50 stands for zero in the data rows.
Here are some points:
67,62,58,70,65,35,62,57,41,69,15,51,57,40,61,39,52,57,38,57,76,73,42,17,42,31,67,49,39,48,8,48,42,60,22,41,38,67,32,17,64,70,71,58,77,27,32,40
51,38,46,46,38,67,19,49,58,54,69,56,42,52,38,62,44,54,43,50,43,36,50,75,43,60,35,51,52,44,54,59,44,42,52,67,55,42,61,61,53,42,41,42,50,64,62,62
49,44,48,48,46,51,43,50,50,52,60,48,49,57,46,55,50,52,49,53,44,49,50,55,50,56,42,52,50,50,56,51,49,48,54,54,56,49,49,56,49,48,45,43,43,54,60,55
65,55,57,71,61,35,62,60,41,69,22,46,58,54,59,43,55,55,37,66,67,70,44,15,46,34,61,53,40,55,17,47,42,62,28,46,48,69,26,24,64,68,60,52,64,29,47,47
44,42,41,47,36,54,44,44,55,43,67,52,47,57,38,59,54,52,58,49,38,43,57,66,56,56,41,52,60,45,66,52,56,43,62,48,57,43,63,65,48,42,40,47,37,64,62,58
45,46,49,43,47,59,40,49,51,46,59,51,48,50,48,52,45,49,50,47,44,43,52,62,50,58,45,50,52,49,57,53,48,47,56,56,51,46,55,58,47,44,47,48,48,56,52,54
57,41,36,63,30,44,37,39,49,56,65,46,49,64,24,70,65,66,51,64,46,56,53,50,54,49,33,56,57,39,54,54,52,42,52,51,66,46,52,59,56,52,44,38,36,57,81,61
53,56,44,56,40,42,49,39,51,47,50,47,50,55,38,58,59,55,56,50,55,58,50,46,55,48,45,54,52,44,54,49,58,45,48,47,53,49,52,52,49,53,51,49,46,48,58,47
44,49,45,49,48,45,54,44,49,42,60,45,50,53,45,54,55,51,57,49,45,51,52,53,55,53,47,51,53,48,61,47,56,45,58,47,55,44,53,58,44,49,49,47,38,54,58,48
53,52,44,56,40,47,45,41,51,52,54,53,50,55,39,57,56,55,53,50,52,54,51,53,52,51,45,56,56,45,50,53,55,45,50,46,48,49,55,52,51,51,50,49,48,51,55,52
47,33,49,46,44,63,34,63,53,58,67,56,45,64,47,56,47,54,43,60,32,38,54,67,47,61,38,51,55,53,53,56,42,49,58,63,63,49,51,58,56,40,34,38,45,61,66,71
51,47,42,53,39,48,44,42,50,50,60,50,49,56,36,60,56,56,53,53,47,51,54,55,54,53,43,55,55,44,55,52,54,45,56,48,54,46,55,59,50,49,48,44,42,55,60,53
56,57,47,57,47,43,51,44,47,53,42,51,54,48,46,51,53,54,49,50,61,60,48,42,49,46,52,54,49,46,40,50,52,49,44,44,43,54,48,42,52,56,58,53,58,43,44,46
51,58,46,53,43,44,52,37,49,45,49,50,52,47,43,54,54,52,56,46,57,56,51,49,54,49,50,55,52,46,52,49,56,45,50,44,44,48,54,51,46,52,56,53,50,48,46,43
50,58,61,46,68,48,60,57,48,52,31,48,54,38,69,36,42,45,44,46,62,56,45,37,46,46,62,45,41,57,35,46,44,58,42,48,40,58,42,36,50,57,59,59,64,39,30,43
40,40,49,36,47,67,37,53,54,41,68,53,45,46,50,53,40,46,52,42,35,32,52,75,50,64,43,46,54,50,69,53,48,45,62,59,54,39,63,66,43,36,41,49,42,65,52,57
48,59,76,40,86,52,77,75,47,54,14,55,56,37,92,18,32,33,40,45,62,53,47,28,42,38,74,37,35,67,29,42,38,70,37,47,35,68,30,22,51,56,57,65,75,32,17,41
49,30,44,47,38,66,24,57,54,57,73,59,42,60,36,62,48,55,46,59,30,34,55,76,47,63,34,51,60,46,57,59,44,44,60,66,61,44,61,65,53,39,37,39,43,66,68,72
55,27,34,50,25,70,3,44,58,55,80,62,37,50,22,74,48,58,47,52,32,30,52,90,46,65,26,55,64,32,59,66,43,33,54,69,58,35,77,71,58,37,39,38,44,74,72,70
51,56,53,50,56,47,52,50,46,52,42,49,53,46,57,45,48,49,47,49,58,56,47,43,48,49,55,50,46,51,42,48,48,53,45,49,42,54,46,42,50,54,56,54,57,43,41,46
51,54,42,56,40,43,51,38,51,46,54,47,50,53,35,57,59,53,57,51,52,56,52,47,56,48,46,53,55,44,58,50,58,46,52,42,51,47,53,57,48,51,50,46,41,50,59,47
46,52,47,47,48,46,52,45,49,45,55,47,51,50,49,51,52,49,54,48,50,52,49,50,53,54,48,52,50,50,58,47,56,47,54,47,48,47,52,55,44,50,53,49,44,51,50,45
51,56,58,51,64,42,69,55,45,51,35,43,56,47,65,38,48,47,48,50,57,58,48,31,51,43,62,49,42,59,40,44,48,60,45,45,46,57,37,37,50,55,55,56,55,39,39,42
59,58,54,60,59,40,62,55,44,61,30,48,57,50,59,42,50,51,43,56,60,62,47,27,48,39,61,50,44,54,30,46,47,58,38,46,45,62,34,32,57,61,57,54,61,33,42,44
55,56,45,63,43,32,65,39,47,50,42,45,54,57,42,54,63,56,55,55,56,64,51,32,56,39,54,56,54,47,49,46,60,49,48,38,51,52,44,44,51,57,54,50,43,43,57,43
51,34,45,52,38,61,28,59,51,62,67,56,45,65,38,62,50,57,43,62,34,41,52,67,46,59,36,53,58,48,49,59,43,45,55,64,61,48,53,59,58,42,37,39,44,61,69,70
52,55,53,51,54,47,52,51,46,53,42,49,53,46,56,46,48,51,47,49,59,57,47,42,49,49,54,50,46,51,41,48,47,53,45,49,43,56,46,42,50,55,57,53,58,43,42,46
59,56,39,62,36,33,53,36,49,52,48,45,51,58,31,62,67,59,55,57,56,64,51,34,56,43,46,58,54,41,50,48,61,43,44,42,56,52,49,50,54,57,52,48,43,45,64,48
55,55,54,54,56,45,52,54,47,57,39,51,53,50,57,45,48,51,44,52,59,57,47,40,46,46,56,51,46,52,36,50,46,54,42,49,44,58,41,39,54,57,56,51,61,40,43,48
52,56,43,54,39,46,46,37,50,48,52,52,51,50,39,57,55,54,55,47,56,56,51,53,52,50,47,56,55,43,50,52,55,43,50,45,45,49,57,51,50,51,55,51,50,49,50,47
60,57,48,68,46,36,62,46,44,58,36,50,55,60,44,51,60,54,49,58,58,67,50,27,52,38,53,56,51,50,36,48,52,55,42,42,50,58,36,38,57,59,55,49,52,36,53,48
49,48,46,53,43,47,51,48,51,50,55,51,50,61,42,55,56,53,54,54,45,53,53,50,54,51,46,53,56,49,55,50,54,48,55,47,55,51,49,54,51,49,44,45,43,52,59,54
50,61,45,55,45,35,68,35,50,43,43,44,52,51,45,52,63,51,62,47,55,61,53,36,60,42,54,54,53,48,58,43,65,49,50,36,49,50,49,50,44,54,53,53,40,44,50,39
56,43,45,55,40,56,29,49,52,59,60,54,47,56,37,61,50,57,43,56,49,48,49,58,46,55,39,55,52,44,45,58,44,45,48,60,53,50,53,53,55,48,47,42,51,55,60,60
51,44,48,49,42,59,33,50,52,54,60,52,46,54,43,58,47,55,45,52,47,44,50,62,46,57,42,52,50,46,51,55,45,46,50,60,52,48,54,55,52,46,46,44,51,55,57,58
51,47,43,55,39,45,46,43,50,50,58,50,49,59,37,60,58,55,54,56,47,52,53,52,53,52,44,55,56,45,57,51,54,46,55,48,55,48,52,58,50,50,46,44,40,54,63,52
53,56,49,62,42,44,64,47,55,49,38,56,50,65,40,51,65,51,60,54,50,57,56,43,60,35,56,50,59,48,54,52,60,55,48,41,59,58,48,46,57,53,41,52,48,48,55,54
52,56,51,56,50,41,64,48,48,49,40,48,55,57,50,48,56,49,54,53,52,58,51,36,54,43,56,52,50,53,48,46,53,56,49,42,49,56,40,44,50,54,50,51,48,41,50,47
50,51,47,54,46,41,58,46,49,50,49,47,51,60,46,53,59,53,54,55,47,57,53,41,54,48,50,54,52,50,54,48,54,50,53,45,56,52,44,52,50,51,48,46,41,47,58,51
49,43,43,55,47,34,65,49,47,48,55,41,51,71,40,55,66,56,57,65,37,55,57,37,59,46,46,51,56,53,62,43,57,51,60,43,70,49,41,57,54,50,39,40,27,51,75,58
50,56,53,48,59,47,53,49,47,49,44,43,52,39,59,47,47,47,48,45,60,53,45,44,51,51,55,49,43,50,45,48,49,50,43,50,44,52,48,45,46,57,60,56,56,45,40,42
46,59,52,49,56,36,86,44,50,35,36,42,57,55,56,41,61,39,65,48,45,58,55,34,58,39,63,47,51,60,63,39,63,61,55,34,53,53,42,48,43,52,49,57,41,42,45,40
50,56,57,48,62,45,64,56,45,51,36,47,56,49,65,39,46,45,47,49,55,56,48,36,49,46,60,48,43,58,42,44,48,60,47,48,45,57,38,40,51,53,54,54,57,39,39,44
51,56,52,51,55,46,52,51,47,53,42,49,53,47,56,46,48,51,47,49,58,57,47,42,48,49,54,50,46,51,40,49,48,53,45,48,43,54,45,42,49,55,56,53,58,42,42,46
84,56,46,94,51,29,43,56,36,92,16,58,53,49,37,56,60,76,21,75,86,82,38,6,36,24,56,60,40,34,0,58,32,55,11,46,43,75,30,11,81,85,76,51,85,26,52,54
59,58,46,63,45,31,64,40,46,52,41,46,54,57,41,55,64,55,54,57,54,65,51,30,55,41,53,57,53,49,45,46,58,51,47,38,50,53,41,43,53,56,55,48,45,41,57,44
50,59,55,48,61,47,58,54,49,51,37,51,54,44,64,39,44,45,47,47,60,56,47,40,47,46,58,48,46,54,41,45,49,56,44,47,41,56,43,40,49,54,58,57,62,41,34,43
41,32,46,43,39,56,44,55,55,46,71,50,42,69,40,59,56,54,57,60,25,37,59,67,56,58,36,49,59,52,72,54,52,47,67,57,74,42,53,70,51,39,27,36,26,67,80,70
48,69,37,55,32,37,60,14,54,28,52,46,51,35,31,60,64,53,73,33,65,63,48,53,62,44,50,60,58,34,69,46,77,34,48,29,35,33,72,59,34,54,67,61,42,55,43,23
28,37,58,16,57,81,34,61,61,29,72,52,42,39,65,44,28,33,52,29,28,17,52,92,45,73,45,37,48,58,80,53,46,46,67,68,50,33,67,76,36,28,37,51,43,74,41,55
44,55,45,46,42,50,51,39,53,40,56,53,50,48,44,53,52,47,59,40,49,49,53,61,54,52,48,52,57,47,63,50,59,44,57,43,45,44,63,58,43,45,49,53,46,54,46,47
49,55,50,42,59,45,57,46,48,37,50,38,49,33,57,48,50,48,55,42,58,50,45,48,54,51,53,46,43,49,54,44,55,47,48,50,46,44,54,52,40,55,56,58,48,51,43,37
52,50,45,53,44,47,49,45,50,51,53,49,51,57,43,55,55,53,52,54,50,54,52,49,52,51,46,54,52,48,52,50,52,48,53,49,52,50,49,53,50,51,49,46,44,50,56,51
50,51,45,53,43,47,50,44,50,49,54,49,51,56,43,55,55,52,52,53,50,54,52,49,52,51,46,53,53,47,53,50,53,48,53,47,52,49,50,54,49,52,50,47,43,50,57,51
51,53,43,55,39,42,55,39,52,48,52,52,50,59,40,57,58,53,58,50,49,57,53,50,56,47,48,55,58,47,57,50,60,47,54,40,51,48,55,53,50,48,48,49,45,51,56,50
60,46,34,75,22,36,47,38,54,63,55,55,49,73,18,69,72,65,54,63,46,62,57,46,60,41,40,60,69,38,49,55,60,40,51,39,62,49,55,53,63,56,43,39,38,52,79,61
49,53,59,47,65,47,61,60,45,53,38,46,55,47,67,39,43,46,44,51,55,54,48,37,48,48,60,47,43,59,39,46,44,58,46,50,46,59,38,39,50,54,54,54,56,40,38,47
33,55,49,26,43,67,45,38,61,24,68,51,42,34,48,54,42,38,66,24,42,30,53,82,56,61,46,45,52,51,87,51,60,43,62,54,47,32,75,72,31,34,44,56,41,68,43,41
Here are 16 more points, each followed by its number:
48,59,61,43,69,48,64,59,46,47,32,47,54,35,73,33,41,42,46,42,62,53,46,38,47,44,65,44,40,58,38,44,45,59,43,46,38,57,43,35,48,56,59,60,64,39,28,40 0
38,21,50,33,50,69,22,67,54,48,88,45,40,61,47,59,43,51,42,60,18,24,51,79,43,68,28,48,49,53,74,55,41,40,65,76,75,34,59,77,51,33,30,28,26,73,81,71 1
30,34,56,17,51,88,24,59,66,34,80,56,37,39,58,49,28,37,53,30,25,12,52,99,40,74,39,39,49,55,84,60,45,45,68,71,54,33,75,78,36,25,34,49,44,77,46,56 2
51,52,65,46,70,50,63,68,47,58,31,54,53,51,73,33,40,42,40,52,55,52,48,35,43,46,64,44,41,62,33,48,38,63,42,50,45,66,33,32,54,55,51,55,64,39,34,53 3
57,58,55,56,59,43,56,54,45,58,31,50,56,42,61,41,48,52,42,51,66,62,46,32,46,43,58,48,44,51,29,48,44,56,38,46,41,59,42,33,55,62,62,56,65,36,36,45 4
46,56,41,50,43,41,54,34,52,35,60,43,49,42,41,57,59,51,62,43,54,54,50,51,56,50,49,51,54,43,62,45,68,37,55,38,47,39,61,59,40,49,57,53,39,52,51,36 5
43,44,49,36,46,68,34,50,56,42,65,54,45,45,49,53,40,46,51,42,39,33,52,76,46,64,42,48,52,49,64,55,47,45,58,60,50,41,62,64,46,38,43,48,49,63,49,53 6
54,56,50,57,56,43,48,45,44,53,44,40,51,37,52,51,52,54,46,48,66,57,41,38,48,46,52,51,41,46,38,48,49,49,38,50,44,51,49,44,48,61,63,56,61,43,44,40 7
50,49,47,56,45,39,60,47,48,49,50,46,51,63,43,55,61,53,55,58,46,58,53,40,56,47,49,54,53,51,55,46,57,49,55,45,60,51,44,53,51,51,45,44,37,47,63,52 8
59,59,39,65,32,38,47,29,49,51,49,50,52,50,28,62,63,60,57,50,63,63,50,44,54,44,46,61,55,37,46,52,59,42,44,40,44,49,57,48,51,58,60,51,51,46,53,42 9
48,54,47,50,43,48,49,40,52,46,52,52,50,50,44,53,53,50,55,45,52,53,51,56,53,52,48,53,54,47,55,51,55,46,52,46,46,48,57,53,47,49,52,51,49,51,48,47 10
51,63,61,48,71,45,67,58,45,52,26,45,55,36,73,33,41,43,45,45,65,58,43,36,46,42,66,43,39,57,32,44,44,61,39,45,37,59,41,31,51,60,61,64,67,35,25,39 11
39,63,49,37,52,40,74,40,53,27,44,38,53,46,54,44,57,41,69,35,49,52,51,45,63,48,54,46,50,54,76,38,69,50,56,39,53,44,55,61,34,47,48,56,36,48,44,35 12
53,37,44,46,34,70,14,48,58,54,72,60,38,49,34,65,44,54,47,49,39,33,50,79,42,62,31,52,54,39,57,61,41,41,52,67,53,37,64,63,52,40,43,42,49,65,62,62 13
40,8,55,30,54,84,4,79,56,57,93,53,34,60,53,59,31,48,31,59,14,11,47,87,35,74,23,42,46,57,65,62,26,42,63,89,74,37,57,75,56,27,27,26,36,77,76,80 14
40,27,45,36,39,75,28,57,57,43,80,57,39,52,43,56,43,51,50,52,22,19,59,88,48,69,37,46,60,49,71,59,44,44,71,67,63,37,66,75,47,32,31,43,36,75,64,70 15
Which two of these numbered points are nearest to each point below, ignoring the 2 directions in which the first points spread most? Their numbers follow each, nearest first.
52,59,54,51,64,43,53,50,45,51,37,41,52,32,60,48,48,49,46,46,68,55,42,39,48,44,55,48,39,48,38,46,48,49,38,48,41,50,47,41,46,62,66,60,61,42,34,35 > 7 11
49,52,37,55,41,39,51,32,49,41,62,44,47,46,35,60,62,53,59,48,53,56,48,51,58,50,44,55,54,38,61,47,68,34,54,36,50,36,65,60,42,51,58,49,34,55,60,38 > 5 9
47,48,45,49,41,51,46,46,52,47,58,53,50,56,44,56,54,51,54,50,46,49,53,56,54,53,46,52,55,48,58,52,54,47,57,49,53,47,55,55,49,46,45,48,44,54,56,55 > 0 11
46,63,47,49,49,33,83,34,47,31,42,40,55,48,52,45,61,43,70,42,52,59,52,36,65,40,59,51,49,52,68,39,70,51,54,31,49,45,48,52,38,53,55,55,37,46,46,29 > 12 5
51,65,58,51,72,42,57,53,45,47,31,40,53,20,69,38,44,46,45,39,75,59,38,37,48,41,64,42,35,50,33,43,49,53,35,46,34,52,51,34,46,66,75,67,68,38,26,31 > 7 9
41,48,53,40,56,44,70,53,49,38,53,44,50,60,57,45,53,44,60,51,38,46,54,46,57,52,54,45,51,59,69,41,57,54,63,46,60,48,44,58,42,44,41,47,33,52,56,49 > 8 12
28,4,57,15,57,98,0,83,59,52,99,54,31,54,58,55,21,41,30,54,3,0,47,99,29,84,22,37,44,59,77,64,24,41,68,99,78,29,64,84,52,19,19,24,32,85,77,87 > 14 1
41,56,50,36,60,50,61,39,49,28,54,30,47,30,61,47,52,43,60,35,54,44,46,50,58,50,51,43,42,48,68,40,59,45,52,51,47,38,58,60,34,50,57,60,39,55,44,31 > 5 12
45,46,45,46,43,54,45,44,51,45,60,50,50,52,44,54,52,50,54,49,44,46,52,59,53,55,45,53,55,48,61,50,53,46,57,50,52,45,56,59,46,45,45,47,42,57,55,53 > 0 10
45,67,40,49,41,40,60,23,52,29,54,46,50,34,40,54,60,48,70,36,58,56,50,52,58,46,50,54,56,41,68,44,73,37,53,32,43,34,68,59,32,50,63,60,43,55,40,29 > 5 9
34,27,57,24,62,74,31,70,55,43,79,48,41,52,63,48,34,40,45,48,21,22,49,79,43,73,38,42,46,61,71,52,40,49,67,74,63,37,52,71,45,31,34,40,35,70,60,64 > 1 3
54,55,44,56,42,43,49,39,49,50,50,49,52,52,40,56,57,54,53,50,56,58,50,47,52,49,47,55,53,45,49,51,55,47,48,45,47,51,52,50,49,53,54,50,50,48,51,47 > 10 0
48,49,47,48,48,39,66,49,50,45,51,44,50,63,48,52,59,50,58,57,41,53,55,39,58,48,49,49,53,54,63,43,58,53,58,44,63,50,42,56,49,48,42,44,31,51,64,53 > 8 12
43,67,46,42,46,44,65,26,55,26,48,47,50,34,47,47,57,42,71,30,60,53,53,54,60,47,53,51,54,45,70,44,70,44,57,35,38,40,66,58,32,49,59,62,45,51,34,28 > 5 9
44,61,56,56,61,29,95,48,44,38,33,38,57,49,63,35,59,39,60,49,49,63,53,22,60,35,70,52,46,61,55,32,64,59,54,32,51,52,32,40,44,54,54,59,40,39,42,34 > 12 8
36,36,56,21,50,82,22,58,63,39,77,55,39,42,55,52,31,38,49,36,30,18,51,92,43,71,40,41,47,52,75,59,43,44,61,74,53,34,70,70,42,30,35,47,47,75,50,60 > 2 13
49,43,45,58,46,36,63,52,46,51,56,43,49,72,41,58,65,57,55,67,38,55,54,37,57,47,47,53,54,52,59,44,55,50,58,48,70,52,39,55,55,49,39,38,28,52,76,58 > 8 3
39,32,53,28,48,79,20,61,60,45,78,53,40,48,52,55,34,44,45,43,29,23,49,85,40,69,37,43,47,52,67,59,41,43,61,74,57,35,66,70,46,32,35,42,42,71,56,62 > 2 13
38,30,45,36,40,73,23,55,54,44,81,54,38,47,43,57,40,48,53,49,22,24,55,87,47,66,35,49,60,51,74,58,44,40,67,69,60,33,69,75,46,29,34,42,39,75,63,68 > 15 2
50,56,57,48,61,46,64,57,46,51,37,47,55,49,65,39,45,45,47,49,55,55,48,37,50,47,59,47,43,57,43,44,48,59,46,48,45,57,39,40,49,52,54,54,56,39,40,44 > 0 11
44,36,51,43,47,61,40,62,54,52,63,53,45,64,51,52,46,50,47,56,32,38,54,65,49,59,41,50,55,56,58,53,45,50,60,60,60,49,51,60,52,40,34,41,43,60,63,66 > 3 15
46,58,65,51,76,36,93,62,41,47,25,43,58,49,81,25,45,37,52,51,49,59,49,17,53,35,73,47,41,69,43,37,53,66,47,35,48,58,26,31,48,53,58,58,49,32,33,36 > 8 0
68,61,50,69,55,36,46,46,44,66,32,44,53,38,48,51,56,61,40,53,78,68,38,28,46,38,55,53,42,40,17,50,44,48,23,48,39,56,45,31,58,72,73,58,69,35,41,41 > 7 4
54,25,37,57,34,56,19,54,51,66,82,48,41,69,27,74,55,64,41,68,31,39,51,63,46,58,24,57,53,43,54,60,42,39,53,68,73,42,51,67,64,45,37,26,33,66,90,73 > 1 3
58,65,56,59,66,41,58,51,43,58,28,47,56,31,64,38,48,51,42,48,75,63,39,31,46,38,63,45,40,49,25,46,47,55,30,44,35,59,45,28,53,69,72,63,71,35,28,33 > 7 4
58,59,38,62,31,42,42,27,51,49,52,52,48,47,29,62,61,59,58,46,62,60,50,51,53,46,44,60,57,37,49,53,61,39,46,39,43,47,61,53,50,55,60,53,51,49,52,44 > 9 10
41,60,46,44,50,46,60,36,52,33,53,44,50,41,50,49,50,45,61,38,53,50,50,54,56,52,51,50,51,49,65,45,63,44,56,40,42,42,60,57,37,47,57,55,41,52,43,38 > 5 9
49,58,55,54,60,37,80,48,44,45,38,45,55,52,63,41,54,43,55,51,52,60,52,29,56,40,63,50,48,59,50,39,57,57,53,38,49,53,37,42,47,54,54,53,45,39,43,39 > 8 12
39,12,53,24,51,89,3,74,59,54,97,55,35,54,51,59,28,47,35,55,15,8,46,94,33,75,21,42,46,53,68,64,33,39,65,89,71,32,63,80,52,24,27,29,38,81,74,81 > 14 1
54,57,51,55,52,42,60,48,46,52,40,47,54,53,53,48,53,51,50,53,56,60,49,36,51,45,55,53,48,52,43,47,51,55,46,45,47,55,41,41,51,54,53,52,53,40,47,46 > 0 11
49,42,42,50,39,57,37,46,51,48,65,53,47,52,36,59,51,55,51,52,43,43,53,64,51,58,39,54,57,45,59,54,50,44,57,53,56,44,59,62,50,45,46,45,42,60,62,58 > 0 11
47,27,44,44,34,73,21,56,57,54,78,60,39,57,35,62,44,54,46,57,25,29,59,83,50,64,34,50,60,44,63,60,42,40,66,66,64,37,65,70,54,36,31,41,42,74,70,73 > 15 3
52,57,44,55,41,44,50,37,50,48,51,49,52,51,41,56,57,53,55,48,57,58,50,48,53,48,48,56,52,44,51,50,56,46,50,44,46,49,53,51,47,53,55,51,49,48,50,45 > 10 9
29,12,52,29,44,79,36,78,61,51,88,60,38,80,50,55,43,45,49,64,0,13,66,91,51,69,31,45,63,65,81,56,44,50,78,71,85,39,55,83,57,23,7,31,20,80,84,88 > 1 3
49,44,50,45,45,60,34,52,53,51,60,53,46,52,46,55,46,51,47,49,44,42,50,64,47,59,42,50,50,48,54,55,45,46,53,60,52,46,55,56,49,43,46,46,50,57,54,56 > 6 4
62,57,52,61,55,42,52,50,45,61,33,50,56,44,53,47,52,56,42,53,68,63,44,32,47,41,57,51,45,45,26,50,45,54,35,47,42,59,43,32,58,63,62,55,66,37,40,45 > 4 6
32,42,44,39,41,54,62,43,60,27,68,51,45,59,45,52,55,42,71,44,30,40,63,71,65,55,45,47,66,53,89,48,66,49,71,40,64,35,65,75,39,39,30,49,23,68,60,54 > 12 8
52,56,55,52,57,44,59,55,45,54,38,48,56,51,60,43,48,49,46,52,57,57,48,36,49,46,57,49,45,55,39,46,47,58,45,48,45,58,39,40,52,54,54,52,55,40,43,46 > 0 11
40,9,42,42,34,67,32,74,58,57,83,57,40,91,35,61,57,57,50,71,1,24,65,77,56,62,26,48,68,55,78,56,46,48,77,63,93,42,53,81,61,28,5,23,16,79,98,93 > 1 3
37,35,54,36,50,64,46,65,56,46,67,52,45,63,57,49,44,44,53,52,25,33,57,70,52,61,43,46,54,60,69,51,48,53,67,59,65,46,52,66,48,35,29,42,35,64,61,66 > 3 15
45,61,49,45,50,40,66,40,50,36,46,43,53,48,52,48,56,46,63,43,52,55,51,44,59,47,56,49,50,52,62,41,62,50,53,40,49,46,50,54,40,50,52,53,41,47,46,39 > 12 5
66,36,31,68,17,60,1,39,52,69,75,60,40,58,9,82,56,73,41,64,45,43,51,73,43,57,23,59,63,26,43,70,42,32,45,66,59,40,68,62,65,49,44,34,50,67,81,72 > 13 2
37,29,46,33,42,76,29,56,57,42,77,56,43,51,46,53,39,45,51,50,26,22,57,87,51,68,38,47,60,49,73,59,43,45,69,65,60,35,66,74,46,31,33,45,39,75,61,66 > 15 3
50,44,46,53,48,39,60,50,47,52,54,45,50,66,45,55,60,55,53,61,42,55,52,39,55,49,47,52,52,52,54,46,52,50,56,49,64,53,40,54,53,51,43,41,36,51,67,57 > 8 0
48,43,50,44,46,61,33,53,54,50,61,53,47,51,47,55,44,50,46,48,45,41,50,65,46,59,42,49,51,49,54,55,44,47,54,61,51,46,55,57,49,44,45,44,50,58,53,56 > 6 4
44,49,51,46,52,46,59,52,48,46,52,45,51,58,53,49,52,49,53,54,42,51,53,45,53,52,51,49,50,55,58,45,53,53,58,48,56,51,44,53,47,48,45,46,40,51,56,52 > 8 0
57,57,58,56,64,44,57,59,45,56,31,49,52,40,64,40,45,50,42,50,67,60,44,32,46,42,62,47,41,53,30,47,44,58,37,48,40,61,41,32,53,62,62,57,66,37,33,43 > 4 6
51,37,43,50,39,60,32,53,51,54,66,55,45,57,38,60,49,56,46,58,38,41,54,68,49,58,38,52,58,45,54,57,45,45,57,61,59,46,56,60,54,43,41,43,45,60,64,64 > 15 6
52,60,43,57,42,35,61,36,48,43,47,44,52,52,39,55,62,54,62,50,56,61,51,39,58,44,50,54,53,45,58,46,63,47,50,40,53,48,51,52,49,54,52,51,42,46,55,40 > 5 12
53,47,41,57,39,46,44,41,48,50,59,46,49,56,35,63,58,59,53,56,49,54,52,48,54,50,41,54,53,42,53,51,53,45,52,50,58,48,52,57,52,51,48,45,41,53,66,54 > 0 11
58,27,39,52,24,78,0,50,60,64,80,62,37,53,23,75,46,63,38,56,37,27,49,86,36,65,22,54,58,34,52,71,38,33,48,75,58,38,70,67,65,44,39,35,53,73,76,71 > 13 2
25,2,55,19,48,93,23,91,63,50,92,60,34,74,62,50,34,40,42,58,0,1,62,99,47,75,27,37,64,68,83,61,35,47,83,83,84,39,62,87,57,14,2,29,27,88,80,97 > 14 1
53,57,58,53,64,42,66,57,45,54,31,45,57,45,66,37,47,46,46,50,60,58,48,32,48,43,63,47,42,57,35,43,47,60,41,46,43,60,37,34,53,56,56,55,59,36,38,43 > 0 11
36,31,54,25,48,84,18,57,63,40,78,56,36,43,54,54,33,41,48,36,29,17,51,94,42,73,36,41,49,51,73,61,43,45,62,75,56,35,70,73,43,27,35,47,45,72,52,61 > 2 13
33,15,53,28,46,86,20,81,61,51,88,61,36,67,52,55,36,44,45,57,4,9,61,97,43,72,28,42,62,61,73,60,35,49,74,79,76,42,60,79,54,21,15,34,33,79,75,88 > 14 1
51,45,43,58,44,39,53,48,47,53,56,45,49,66,39,59,63,58,52,63,45,56,52,41,54,49,44,54,55,48,54,47,53,47,55,47,64,51,43,53,52,55,43,39,36,52,71,56 > 8 0
56,55,53,57,56,45,52,55,45,59,38,50,54,48,56,46,48,53,42,53,62,59,47,36,46,45,55,50,46,51,31,50,43,55,41,49,44,59,42,36,54,59,58,52,62,40,44,48 > 4 6
47,55,46,50,43,46,55,40,52,42,54,48,51,49,44,53,55,49,58,46,51,52,51,52,55,51,50,51,52,47,60,48,58,47,55,44,48,46,55,57,44,50,50,50,42,50,51,44 > 10 9
47,64,55,49,55,46,68,50,52,42,33,52,57,46,61,39,50,42,55,40,60,57,50,43,52,42,62,47,48,54,50,49,58,56,43,41,39,55,48,41,47,50,55,61,60,40,31,38 > 10 9
57,60,70,51,92,44,75,76,40,65,12,46,58,28,89,21,35,42,33,51,69,59,38,15,39,34,80,38,30,62,11,43,34,69,30,49,37,69,30,17,57,68,69,64,79,24,17,36 > 15 2
48,53,46,51,44,46,52,43,51,47,50,50,51,55,44,53,54,51,54,48,51,54,51,50,54,50,49,54,54,48,53,50,56,47,52,45,47,49,53,52,48,50,51,50,48,49,51,49 > 10 0
58,41,39,64,30,45,36,43,48,59,63,50,48,66,25,68,64,66,50,65,45,54,53,49,53,51,35,58,58,39,50,54,52,44,52,52,65,49,51,58,58,52,43,37,38,56,78,63 > 0 11
54,55,54,52,57,46,53,54,46,56,39,49,53,48,57,44,48,51,45,51,60,57,46,39,47,47,56,50,46,52,37,49,46,54,43,49,45,56,43,40,52,57,57,53,60,42,41,47 > 4 0
54,56,67,52,78,44,69,68,41,61,25,44,58,39,79,28,42,44,38,53,62,57,44,23,44,41,67,43,35,62,24,44,38,63,38,47,42,63,30,26,54,61,60,58,67,33,30,43 > 15 3
77,53,23,94,10,25,37,17,51,63,54,53,50,64,0,84,84,79,54,65,66,75,50,35,57,31,34,70,64,21,36,58,63,34,35,35,53,47,58,48,64,66,61,40,47,49,79,51 > 9 10
57,55,52,57,54,44,51,52,45,58,39,50,54,49,53,48,50,53,44,54,61,60,47,38,47,46,54,52,46,50,34,50,45,54,41,48,44,59,42,38,55,58,57,52,60,40,45,48 > 4 6
18,15,57,17,51,82,47,81,61,38,86,55,40,76,63,44,44,34,60,53,0,9,65,97,60,73,34,33,61,73,99,50,48,55,91,68,88,36,59,89,45,14,0,32,13,85,80,82 > 1 3
49,56,56,48,59,47,59,54,47,51,39,48,54,47,61,42,46,47,48,48,56,55,48,41,49,49,57,48,45,55,44,46,48,57,46,48,44,56,43,42,49,54,55,54,56,42,39,44 > 0 11
67,64,53,69,63,36,52,50,43,66,24,48,54,31,55,42,51,58,40,51,82,70,37,21,42,32,62,51,40,44,13,48,47,57,23,44,36,60,42,24,59,73,73,65,78,31,30,37 > 7 4
41,61,44,37,41,52,51,30,58,28,57,46,47,40,44,53,54,43,70,30,52,45,50,66,58,56,47,49,52,47,79,47,68,40,57,45,46,36,70,67,36,43,49,56,42,58,45,37 > 5 9
40,39,48,32,43,78,25,49,60,40,71,54,40,44,45,56,39,45,49,40,35,27,49,84,45,66,38,47,52,48,72,58,45,42,60,67,52,36,70,70,43,36,41,47,47,69,53,56 > 6 2
53,70,39,57,36,38,56,22,52,34,47,49,52,37,32,57,61,52,69,38,65,60,51,50,59,44,53,57,57,38,60,47,69,39,51,32,37,42,68,55,38,55,64,59,47,50,42,28 > 5 9
55,55,50,58,49,42,58,48,47,54,42,49,55,55,49,49,54,51,50,54,55,59,51,37,51,45,53,53,50,51,43,47,51,55,47,44,48,56,41,42,52,54,53,50,51,42,50,47 > 0 11
